Rotation paths and how fast each direction turns (degrees each step)
Each turn is a multiple of 5 degrees from 10 to 175, or 0.
Each row of a path follows its step; steps can be skipped.
Rotation 1:
step 0: [-13   5  -5   6   2 -30  -4 -22   1   8  19   3  -4 -13 -40  -6  13  18
  -6  -9  11   5 -34 -14  -5  18   4   8  -1  -9 -16 -21   8  16  20 -19
   3  18 -15  16  -6 -16 -24  -6  16 -10   0   8 -16  -6  -2   6  12   4
  11   4 -11 -14  -1   1  20   3  13]
step 1: [-14  -7   5  -3  12   5  -9 -21 -16  -6   3  23   7  -8  -6   7   3  19
  11   1  -6   6 -26   0   7  17   9  -5 -32   4  17 -24  -4  -3 -10 -28
   5 -11  -7  14  -4 -30  31  16  -3  -5 -18 -16  10 -10  15  29   8  15
  -2   2   7  12  -1 -19   0  -6  11]
step 2: [ -3 -13   2 -21 -10  15  -9  21 -21   2   2  12 -14  12  10   9  11  -6
   5   0 -11  -5   3  13   6  21  14   5   5  -1  33  -8  -2   3  10  -6
  31  -6  -6  18   4 -15   7 -24  -2 -33  -2 -15  22   3  17   3  19 -28
  14  -2  -9 -27  -1  -4  -3  -5 -14]
step 3: [  9 -10 -17  -8   8 -17  17  -1  13  -5   9   3  15 -10 -46  -3  10  -7
   3   7   2  -1  17   3  -6  11  13  33  42  -1  15  -8  -4   8   8   3
   5  22  -9   6   6 -16   8   1 -26  -7   7  -4  16 -15  11  -8  -3 -16
  21   6  -3  -7  18   6  11 -10   5]
step 4: [  2 -18  11 -15  13  -5  17 -29  20 -13   5  29   9  -2 -24   0  21 -40
  14  10  -1   4   7  13   4   9  -8   0 -24 -18   2   7  13   2  -6 -13
  -5   7  12   2   4 -10  -8   0   1  -2   9   3  -3 -30  13   9  17  18
  -5  32  -8  12  11  -6  -8  -4   5]
step 6: [ 12   6  -5  -6  11 -10   0 -30 -23   7  28 -12  21 -21  -7   9   3  14
  12  -4  -3  16 -35 -11  -5  11  23 -13   1  -3   0 -15  -8   0   8 -11
   3  24  -2  19 -11 -15  30  11  -6 -20 -17 -14  19   7  24   0 -15  -3
  -4  -3   3  -4   5  10  -3 -12  10]
step 7: [ -9 -35  -7 -31   3  11  -1   0   3  10  -4   9 -23  -7  16   4  -2 -21
  14  -6  -4  -5  -9  13  -2   4  -8 -11  -2   3   4 -23 -10  -5   7 -13
  -1  14  14  20   2 -34  25 -20  -1 -21 -18 -11  11 -24  14  -7  17   5
  15  16   5 -19 -12   7  16  -4  -7]
step 8: [ -4 -10 -17   7  18   1   6   2   3  -7   7  35 -19  14 -27 -15  15  13
   2 -14  -9 -19  15   8 -18  19   6  28  14   5  11  -8  -3  13  17 -15
   3  10 -22   3  30  -8   1   3   9  -9  10   3  12 -17  14 -16   5   5
  21   2  -1 -30  -6   0   0  20   0]
step 9: [  1  11  14  16   3 -22  -1 -26   9  -9  26  29  26  -4 -22 -11  14  -5
   9   5 -16   8 -11  12   5  16  -9  18  -4 -15  15  -2  17 -16  -4   6
  20  23  -4  25   8 -13  15  -1   1  -4  21   3   0 -12  -6  19  15   5
   1   0 -10   2  19   0 -16   3  21]
step 10: [-25  -5  -1 -14  13  10  -7  -4   4  -5  -5   2   6  11  -8  20   4 -16
   3  21   6  19 -11   0  12   9  -5 -15 -31  -2  11  -4   4   3  13 -27
   7   1 -14  19   6 -42 -10  -9  -1 -23  14   8   7  14   1  14   8 -32
  -3  16 -18  18  18   1  11   6  11]
step 11: [ -5  -2 -16 -18  22   9   0  -7 -27 -14  25  -4   4  -6  -6  24  25   6
   2  16 -10   5 -12  -4  -4   8  15   0  -1   4  12   6  -6   4   7 -10
  -5   4 -14  -1   3  11 -13  20 -26 -26  -2 -13  25   4  43  -1 -17  -4
  10   5 -15 -21  -7   7  12  -9  -2]
[ 2  1 -2  1 -6 -2  2  0  0  1  1 -8  2  9  0  4  4 -5 -1 -3 -3 -3  1 -3
  2  0 -2 -1 -8 -3  2 -2 -5  1 -2 -1 -1 -5  5  3  4 -4 -3 -3  4 -1  1  0
  6 -1 -6  1 -1  2  5  3  5 -3  0  1 -1  0  1]
135
[ 1  0  4  1  2 -2  0  2  6 -5  4 -4 -3 -4  3  0  0  1  3  2 -1  1  0 -2
 -7  6 -6 -6  0  4 -3  0 -5  0 -7  0  0  2 -3  0 10 -2  2  3  3 -3 -1  2
 -1  1 -2 -5  5 -1 -4 -2  1 -3  0  5 -2  3  2]
35
[  1  -3   5   1  -2  -3   3   1  -3  -4  -3  -5   2  -1  -2   2   5  -2
  -3   3   4   2   4  -3   2   3   5   1   3   0   4   3  -2   3  -2  -3
   0  -5   0  -4   1   2  -4   2  -5   0  -3  -3  -2  -3   3   1  10  -3
  -2  -1  -1   2   1  -2  -3 -10   2]
40
[ 1  7 -1 -1 -2  4  1  2 -3  4 -5 -2  1 -1 -2  3  3  5 -1  2 -7  5 -2  2
  2 -1  3  0 -8  0  1  0 -6  0  2  2  5  1  3  7  6  0  5 -2 -3  1 -3  0
 -4  3  0 -2  0 -5 -8 -1 -4  3  2 -2  0  0 -1]
85
[-2  6 -3 -2  3  0  3  7  0  5  1  3  5  2  4  3  1 -2  2 -8 -1 -6  3 -2
  0  3  0  0 -2  2 -8  0  1  1 -3  1  6  2  1  1 -3 -1 -3  4 -5 -4  0  3
 -2 -4  2  0  3 -2  0 -2  2  5 -5  1  0 -1  8]
0
Rotation 2:
step 0: [  2 -13  -7  10   7 -40   2 -10  -6   5   1 -15  -6   9  -4   4 -15  -8
   3  24   5  22  -9  24   4  35  23 -13 -16   4   6  -3  19  -8 -15 -19
 -25  -5  17  -8 -19  -1  -6   8   0  -3  -9  -1  -1  13  -8  -3   0 -22
   3 -10 -11   7 -13 -15   1   3  13]
step 1: [ 14   0   6  11  -7  23   0   1 -12 -19  -8   0  -7  18   5   8   6  -4
  -8 -19  -2 -10 -13   0   2  13   2   0  -8  17 -17  -8   7  11  -5   1
   5 -12  10  18   4   0   2  -4   6   3  -3 -29  34  28 -14 -16 -21   9
   1  -2   5  34 -17  26   9   5 -18]
step 2: [  3 -11   7   0   7 -17  21   2   3  -4  13 -25   4  -1  15   4  -3 -21
  19   4 -13   7   9 -13 -19  -1  21   7 -18  -8 -23 -25  -8  16  17   4
 -24 -10  -5 -18  18  17  16   5  -1  -7   3  -1  -7   0  11   5   0   6
  29   6   1  -6   8  20  -9  24   9]
step 3: [  8  18   2   4   2  10 -19 -14   8  29   4  30  16 -13  15   0  23   2
 -13 -17 -18 -12   2 -24  11   6  14   8 -20  12   7 -12   1   5 -30   5
  -5   1   0 -16  16 -10   9  -9  17   0  19  -1  -2  13  -9   1  24 -13
  -4   9   7  13  11   4  10  -6   4]
step 4: [  2  -9   1   4  -2   7 -31 -10  13  -6  34  10   9   2  -8   5 -32   3
  14 -24   5  -2   1  -9 -24  -2 -12 -34  -6  -3 -11  11 -17 -15   0  12
  -4 -10  -4  -8   3  13  -2  -5   4 -11  10  21  -4 -18 -13  -1  -6  -8
  10  -5 -35 -11   1   5  -2   6  -3]
step 5: [-14   5 -13 -15 -12   8   0 -14 -20 -18 -11   4  -7   4 -17  13   3  -6
  -4   5 -14   2  24  -3 -26  -4   8   0  -2  14  29   6  30 -21 -13  15
  14  -7  12   1   1  14 -19  -5   2 -25  13  -3   6  -6  13   5  21 -10
   6  15  22  -6   8 -15  11  -5 -14]
step 7: [-20  10  -9  -7 -33   8  18   7  -8   0 -20  15 -10  16  10   0  11   6
  15 -11   3 -19  -4   1 -10   3  -1  -7  -2  16   8  -5  -2  13   5 -31
  24  10  -1  -1  -9  30  14   0 -19   0   8  -4   2 -15  -2  -5   9   9
   1 -20   8  14 -19  19  16  22   8]
step 9: [-10   1 -13 -14   8   3 -10 -21 -17   3  16  22 -15   0  25  -9  10  17
  12  11  -5 -15  -2  25   5  20   1  12 -11   7   8  10  -9  22   1  23
  20  -8   0  15 -15 -12  33  -4   1  -2   4  -3  -3  20  -6  -8   1 -19
   5   7 -24  10   3  -2  12  -4  14]
step 10: [-16 -38  18   1   3   0 -30   9 -12 -38   9   3   9   6   5  17   0 -12
  -3   0 -25   0  -3 -19   0  10 -13   3   7 -14  -9  16 -11  -1   7   0
   6  -8   5  17  16   2 -15  -6  19  12   1 -21 -11 -13  -1   2   4   9
  -2   6  -9  -8  -4   2 -16  13  19]
step 11: [-25  -5 -18 -11  -4   0  14   3 -39   8  -7  13  -5  -4  -2  -8   9  -3
  -2  19   0  13  10 -13   1  -3  14  -5  -8 -22   2 -10  -8  13  -5   1
 -12  -3  26  -9  15 -23 -24   6 -13 -17  11   4   3  11 -35   5  -1  -6
   2   9   3 -21  16  -3  20  -2   3]
step 12: [  8  -7 -26   8   5   2  -2  12  20 -11  -7  11  25  -1  -3   5  -3   6
   4 -18  -5  -2  -3  12 -27  13 -21 -27  -6   4   1 -15  -5   1 -21 -28
 -16  -6 -12  -2   7 -23 -14  15  -6  26 -11 -18  -4   9  -5 -18  13  14
 -16  15  -9   4   2  -9  -1   0  -4]
[-2  0  0 -5 -7 -7  5 -1  1  3  4  1  2 -4  4  3 -1 -1  8  1  0  2  2  8
 -3  0 -4 -4  1 -1  0  1  1  4 -2  2  2 -2  0 -3 -1  3  4  3  0  0 -1  1
  2  0 -4  2 -7 -3  0 -4  3 -1  9 -2  1  5  2]
155
[-1  2  4  1 -2  4 -2 -1  0  5  5 -5  1  1  7  6  9  0  0  2  2  3 -4  0
 -4 -5  0  3 -2  4 -6  1  0  1  1  2 -2  0  0  2  2 -2  9  3 -1 -2  2  2
 -2 -1  4 -4  4  3  1 -4 -1  4  1  3  0 -5  3]
60
[ -2   2  -6   5  -5   1  -4   1   4  -2  -5  -2   4  -1   2  -2   0   1
  -1   7   4   3   0  -1  -9   0   2  -1   0  -1  -7   4   0  -2  -2  -3
   4   0   4   4  -1   1 -10   8   1  -1  -4   0   0   3  -1   1   0  -3
   2  -3   2  -1  -1  -3   4   0  -1]
60
[ 2  2  3  5  1 -1  1 -4 -7  5  1 -1  1 -7  4  1 -1 -4 -3 -2 -5  4  0  2
  3 -2  5  2 -1  5  0  1  0  4  5  0  2 -3  2 -5 -2 -2 -8 -3  1  2  1 -1
  0 -3 -3 -5  0 -4 -3 -4  3 -3 -2 -6 -1 -4 -2]
135
[ 1 -2 -5 -1 -5  1 -2 -2 -2 -2  1 -6 -2  6  2  2  3  0 -2 -5  3 -1  6 -2
  2  2  0 -4 -4 -1  0  1 -5 -2  6 -3 -1  7  4  0  2  2  2 -2  8 -2 -4  0
  5 -5 -5 -1 -4 -2 -6 -1  3 -3  0  3 -1 -5  1]
115
[ 4  2  4  0  2  7 -3  0  2  2 -6 -5  0  0  1 -1  2  0  4 -2 -7  0  3  4
  3 -3  2 -3 -3  2 -6 -2  6 -5 -6  1 -3  0 -2 -6  1  7 -1 -3  1 -3 -6  2
  1  2 -2  1 -1 -4  4 -1 -3 -3  0  4  1  2 -1]
25
[-2  0 -3 -5 -4  2  6  2 -3  2 -3 -1 -4  3  7 -3 -1 -3 -4 -1  0 -4 -6  1
 -6  3  1  2 -2  4  5  0  0 -3 -4  1 -2 -3 -1 -3 -1 -1  4  3  3 -2 -4  2
 -9 -2  0 -4  0 -5  2  3  2 -4 -6 -2 -1  1  2]
160
Rotation 3:
step 0: [ 18  -2 -28  -7  15  -7  -6  40  -7  -6   1  11  -3  -1 -20   0   6  17
  -9 -17  -7   0  -4  25   0  12 -18   5   5  11  -9  -4   1 -18  13   1
 -32  14 -13 -33  -6   1 -11  -1   5  15  -5  -4 -12  24 -17  -2  19 -10
  12 -16   5  -3   4  -9   3  -8  -9]
step 2: [-22  22   4   0  13   7  11 -44 -17   3  20   5  -4   7 -12  -4  19   6
   8 -29   4  10   3  20   2 -13  -1   5   1   2  -7  -3  15   6  11  -8
 -34  32  12   6 -15  -5  -1 -18  -1  -8   4  14  -1 -18   2  -2  -9  11
   2  20  -4 -14   4   7 -16  -7  10]
step 3: [ 41  20  -3  -3  -2  19   0  24  14 -20  11  -4  29   4   0  -9   3  12
  17  -4  13   0 -14 -20  -1  21  13  -6  14   8  -1  -2  13  -4  -3  10
   7 -25 -27  -6   1   8   2 -18  26  -9 -15 -15  -2   4   7  21   2 -13
  -7  -2  -9   0   5 -18 -12  -9   3]
step 4: [-14 -11  13   3   8  17   0   3  -5   5 -14 -15   4 -20  10  11   3  17
 -21  11 -16  14  26  19  -6  24   9  25  -2  15 -13  15 -18 -14  11 -10
   0   8   6  -3  -7 -11 -15   0 -22   3   5  19   3  10  28 -13  -2   6
  -5 -21  -5  -1   3   1  23  -9 -29]
step 5: [ 20  -5 -32  13   0  -9 -15 -14  -7  -1  28  -2  -1  20  10   8  -1   0
  15 -19   5 -26   6  12  -3 -30 -13   1 -13  -7   1  -4  -9  -8 -22  13
  -8 -23  24   4 -37   5   1  -6  12   1   1  22  12   1  -6 -19  -2  -2
   2   0  12   2 -12  -9  -8   1  15]
step 6: [-25   3   2  -1  12  17  26   6  19 -15 -17  10   0  -5  -3 -24  -3  -2
  -5  -8  -5  17   3   0  -4 -21   0   6  22  34   7   6  23  16   9 -17
   2 -16  -8  14   8 -21  -5  -7  10 -10  -8   1 -15   1   3   6   0 -14
 -27   9  -4   4  14 -13   3   8  34]
step 8: [  5  -8   6  -7   7  -3   5  24  -6   5   0  -3 -19 -12  -5   3  -2   0
   5   1  -2 -19 -13  12  -2 -10  15   3 -19  -3   3  11 -18 -23   6   9
  -1 -24  -7 -38 -30 -24   8   6  -7 -16  -5   5   2 -18   9  -4   3 -23
  -5  34  10 -12  10 -11  16 -16 -14]
step 10: [  8  28   6   2   0   8  -4  -9  -1 -18   3  26  39 -15  -5  -7  14  -8
  -3   4 -18  18  10   0  -8  -6  -3  -4   3 -13  12  -3   0 -22 -10  -9
   9  -2  23  16  14  -6 -14 -17  21 -15  -2   7  14 -14  13  14   2 -14
  12  33  16 -11  -9  14   6  10  10]
step 11: [-15   3  13 -13   1   7  17  34  -9   0  22   5 -17  15  14  21  14  22
  -3  -2  31 -19   5  17  24  -3  17  -8   6  21  -7   4 -15   4  21   0
   6   0 -15  -4  -8  12 -17 -23   5  19   0   1 -14   7   8  26   7  -6
  -9   1  -6   6   0  -2   5  -3 -14]
step 12: [ 21 -17  -7   5  -5   5   2 -20  12  17  -1 -28   8   3  -7   3   1 -23
 -21   5 -25   7   2   9 -19  -9 -21  18  11  -2   8  -3   7 -17  -1  -3
  21 -30 -18 -18 -16   7  15  -8   2   2  -1   3 -12  -5   4 -17  21  10
  30 -11   0   4  14  -8  11 -13 -12]
step 13: [ -8   4  17   6   1 -14  -8   1 -30   4  -8   7   3   2   0 -24  10   8
   0 -25   3 -16   3   3  -5 -12 -12 -14  -3  17  14  26  -4  10 -18  11
   0  17  23  21   8 -25   3 -14  -3   4   4  -3  -3 -18  31 -27 -19 -15
 -12   1  14  11 -14 -15   4   0   8]
[  2  -1   3   0  -2  -3   1   4   0  -4  -2  -6  -2   0  -1   7   1  -1
   2   0   0   4  -6   1   3   0  -4   2  -5   2   2   2  -3   0  -4  -3
   2  -1  -3  -2  -3   3  -2   5   0   7   5   4   0   2   4  -7   2  -4
   2  -2  -1 -10   3  -1   1  -3  -2]
95
[-2 -4 -3  3  4 -1  3  8 -2  4  0  4 -2  7  1  1  0 -3 -3  0 -2  1  2 -2
  3  2 -1 -1  0  2  2 -4  5  0  0 -5 -1 -4  1  5 -2  3 -7 -2  3 -1 -3  6
  0  2 -5 -1 -5 -3  7 -1  3  0  1  8  3  2  1]
70
[-12   3  -3   0  -2   2   0   2  -3  -5  -3   1   0  -1  -3   1  -3  -2
  -4  -2  -2   0  -1   5  -2   3  -3   5   0  -3   3  -2   3   0   1   4
  -2   3   3  -1   1  -8   2  -5  -1  -3  -1   2  -5   0  -1   2   2  -1
  -1   0   0  -7   7   3   5  -4  -4]
170
[ 2  3 -1  2  4 -2 -2  4 -3 -2  5  0  0  2  2 -1  3 -4  0  5  0 -5  2 -2
 -1 -6  5 -2  3 -3 -2  2 -3 -4 -4  4 -5  8 -2  1  2 -2 -4  0 -1 -2  6  5
 -2 -8  1 -4  0  5  1  0  3 -5  0  2  2 -5  4]
130
[  1  -4  -5   5   2   3   1   1   2  -7  -4   1   1  -1  -1   1  -7   1
   2  -8   1   2  -3   1  -2  -4   2  -3   4   1  -1  -1   1  -4  -2  -3
  -2   0 -10   7  -2   0   0   1  -5   3   2  -5  -1  -6  -1   3   1   1
   6  -1   2   5   3   0   0  -1  -4]
120
